In the data rows, the value 128 means zero.
Here are some numbered points:
[140 117 146 147  87 135 125 129 124 145 123 125 143 100  96 201 125 165
 146 113 177 105  67  77 122 131 131 128 121  76 122 129 111 105 137 129
  67 147 149 143 190 154 133 169 100 143  74 132 117 119 156 150 185 143
 153 115 125 126] 0
[155 143  61  97 172 113 137 110 112 162 141 162 119 141 116 128 155 170
 178  89 124 130  96 137  82 126 124  99  98 142  76 147 100  97 140  85
 140 112 124 123  93  98  93 129 124 111 121 126 111 166 128 132  94 111
  99 100 122 111] 1
[202 134 147 119 107 132  96 139 183 104 121 116 122 152 183 128  84 144
 108 172 157 167 100 129  99 141 147 126 153  58 101  41 132 156 125  94
 117 104  90 143 129 122 215 196  87 111 114 126 142 121 219 124 198  93
 125 165 154  85] 2
[167  71 112 158 116 132 122 109 120 133 172 166  98 160 153 129  82 138
 102  77 101 162 123  96  91  97 129 188 154 127 119  93 142 189 107 157
 160 107 116 151  84 152 175 136 125 123  89 102 111  82 114 153 121 112
 148 147 171 134] 3
[168 106 255 140 121 144 162 232 126 130 105 120 132 182 149 140 128  44
 152 163 140 117  89 134 152 111 122 162  97 152 134 103 153 199 134 152
  93  94 100 103 139 180 167 121  47 194 141  47 206  95 146 134 145  85
 140 126 140 154] 4
[133 133  80  87 141 115 153 106 148 112 148 116 135 102 104 141 137 132
  88 135 152  97 159 134 145 166 100 123 114 127 118 145 103 112 131  77
 107 159 148 160 151 147  98 102 159 116 120 150 125 143 148 163 155 137
 148 126 112 147] 5
[104 138 131 141  91 170 101 131 113 145 106 119 156 115 103 143 159 151
 141  68 121  70 111 179 132 169 107 137 171 152  80 133 164 171 108 174
 109 130 144 124 142 128 162  93 134 167  92 136  99 120 146 121 103 120
 121 112 136 111] 6
[160 124 125 138 134 112 164 136 135 133 144 135 120 158 141 130  87 109
 101 147  92 173 131 149 140 100 147 125 127 140 161 109 152 137 112 150
 179 119 109 139  91 114 136 147 124 110 125 112 129 112  79 131 105 111
 113 168 130 108] 7
[165  88 133 136 126 132 170 121  91 105 171 134 128 168 135  95 126 107
  93 132 125 117 131 125 145 142 129 125 147 143 159 154 135 175 126 103
 115 147 106 107  93 160 123 136 172 112 133  55  87  92 114 182 183 113
 137 112 109 147] 8
New points follow, each followed by the numbers of its three nearest points above by angle, nearest first.
[164 209 132  89 116  91 167 126 172 136 110 128  97 144  87 118 154 132
 174 103  90  95  68 163 145 126 117  65 175 114 103 171 115  90 142 159
  91 127 146  96 159 105 119 108 139 126 106 122 144 184  85 116 148 128
 133 118 104 100] 1 6 0
[112 125 199  85 175  94 171  89 143 119 131 158  92  94  92 103 129  97
 156 114  70 129 136 122 224 100 138 126 111 165 141 121 138 101 117 117
  73 158 189  69 134  97 106 122 125 151 109 110 194 189  66 139  80 121
 159 138  61 116] 4 7 5
[143 105  51 162 106 133 148  96 157 128 170 130 120 108 146 174 113 184
  99 109 148 179 127  47  51 160 142 101 168  56 121  83 117  90 115 104
 161  98 141 195 157 119 146 201 133  79  98 159 120 112 130 126 165 155
 152 128 150  84] 2 0 3
[153 170 149  85 143 172  59 128 121  70 100 155  70  93 124 126 174  72
 124  95 117 128 144 138 105 133  56 144  57 121 115 134 102 114 100 140
  66  98 124  78 145 134 140 100  88 176  94 117 178 137 165 129  98 118
 145 149 133 143] 4 6 5
[220 143 141  48 164 120 162 129  90 140 164 161  68 111  80 126 153 115
 179 124 141  86 113 184 178 103  62  92  60 208  85 202 119 115  96 114
 100 157 122  67 125 132  64 108 175  96 103  16 138 168 104 172 107 146
 147  42 108 171] 1 8 5
[ 96  95 108 114 129  97 179 136 102 135 125 168 128 126  83 135 105  91
 106  93 121 119 111 134 164 111 150 151  77 191 137 152 166 126 155  94
 106 117 182 153  84 141  89 113 124 122 146 140 127 151  82 172  81  81
 104  89 113 196] 1 5 8
[  0 118 252 139 130 158  83 207 130  96   2  83 170 114 195  97 196 131
 172 197 129  74  93  94 114 186 105 146 165  81 164  57 129  57 140 108
 135  85 188 103 134  88 145 136  16 140 176 173 144 108 170  75  86 137
 101 147 123 129] 4 2 6
[133 136 156  64 106 143  67 186 171 156 145 108 137 138 107 118 134  86
 128 149 130 116 125 173 168 139 100 107 115 176 107 122 155 156 111 121
  87 144 109 102 165 114 159 152 123 135 138 121 154 147 185 113 105  93
 126 161 107 138] 4 6 2
[172 138 100 137 125 132 114 153 142 115 114 132 122 182 127 122 126 133
 122 111 122 155 120 127  90 152 131 117 135 122 116 123 160 151 129 164
 144  92  89 139 125 126 157 154 134 124 133 127 122 114 152 120 147 123
 134 141 157 101] 2 3 7
[ 55 138  78 162 118 152 114  97 169 138 128 138 184  91 140 108 137 104
  44 115 126 104 149  87  88 183 123 152 175  69 162 136  83 122  95 104
 125 136 166 174 103  82 130  93 136 106 159 232 105 136 200 117 118  87
 113 144 151 177] 5 6 2
[ 81 130 143 119 154 163 103 170  59 104  97 114 167 137 160 108 166 118
 169  70 146  69 141  87 100 155  90 104 152 106 119 134 129 135 156 108
  88 115 155 133 133 149 107 116 153 169 134 140  84 108 164 151 131 141
 114  68 161 146] 6 0 5
[123 125 152 149 145 141 113 123 150 150 130 108 135 111 143 184 142 158
 155 125 205 123  79  52 103 142 186 156 117 115 120  88 109 132 137 109
  96 169 135 186 110 168 157 167  73 136  98 141 104 128 106 127 192 105
 161  71 104 121] 0 2 4
[ 96 114 156 160 115 153 104 133 150 227 130 166 159 102 148 154 149 142
 137 190  94 182  93 171  87 105 200 186 133 118  71  79 106 142 109 112
 144 118 117 140  88 111 181 130  65  96 127 191 150 148  92  81 113  99
 149 167 211  82] 2 3 7
[128 131  99 144 136 142 137 112 161 139 149 126 122 118 153 124 108 160
 136 123 126 156 146 100 122 126 159 146 146  77 139 109 101 114 149 115
 125 128 136 157 139 146 134 133 130 118 134 153 114 112 109  97 140 149
 143 147 132 113] 2 3 0
[158 146 139 114 146 124  85 112  96 140 143 126 105 140 145 116 145 126
 178 157 151 115 113 162 159 105 125 138  76 130 104 156  93 143 117 137
  89 163 107  93 157 163 134 122 133 138  82 124 135 156  94 118 136 168
 147 108 127 139] 0 4 1
[ 87 145 147 122  73 123 108 158 151 188 143 116 182  76 149 182 143 161
  75 168 116 114 114 185 122 122 123 146 109 153 105 142 142 162  87 159
 173 114 105 156 137  91 156  90  85 122 105 218 150 162 103 108  80 126
 134 129 157 123] 6 7 4
[ 69  46 240 164 112 175 112 136 136  97 127 133  85 103 136  83  89  63
 126 153 124 163 182  99 156 121 142 191 119  87 205  51 112 144 168 116
 113 130 129  86 137 182  80 136  78 209 152 116 200  78 159  67 139 137
 111 169 155 112] 4 2 3
[122 111  79 139 128 146 131  95 116  97 102 161 126 128 137 104 111 145
  92 120 125 138 176 101  77 119 108 129 142 143 130 147 116 140 115 127
 180 113 139 154 104 123  80  87 149 120 133 145 104 122 143 153 103 132
  87 134 170 125] 3 1 5
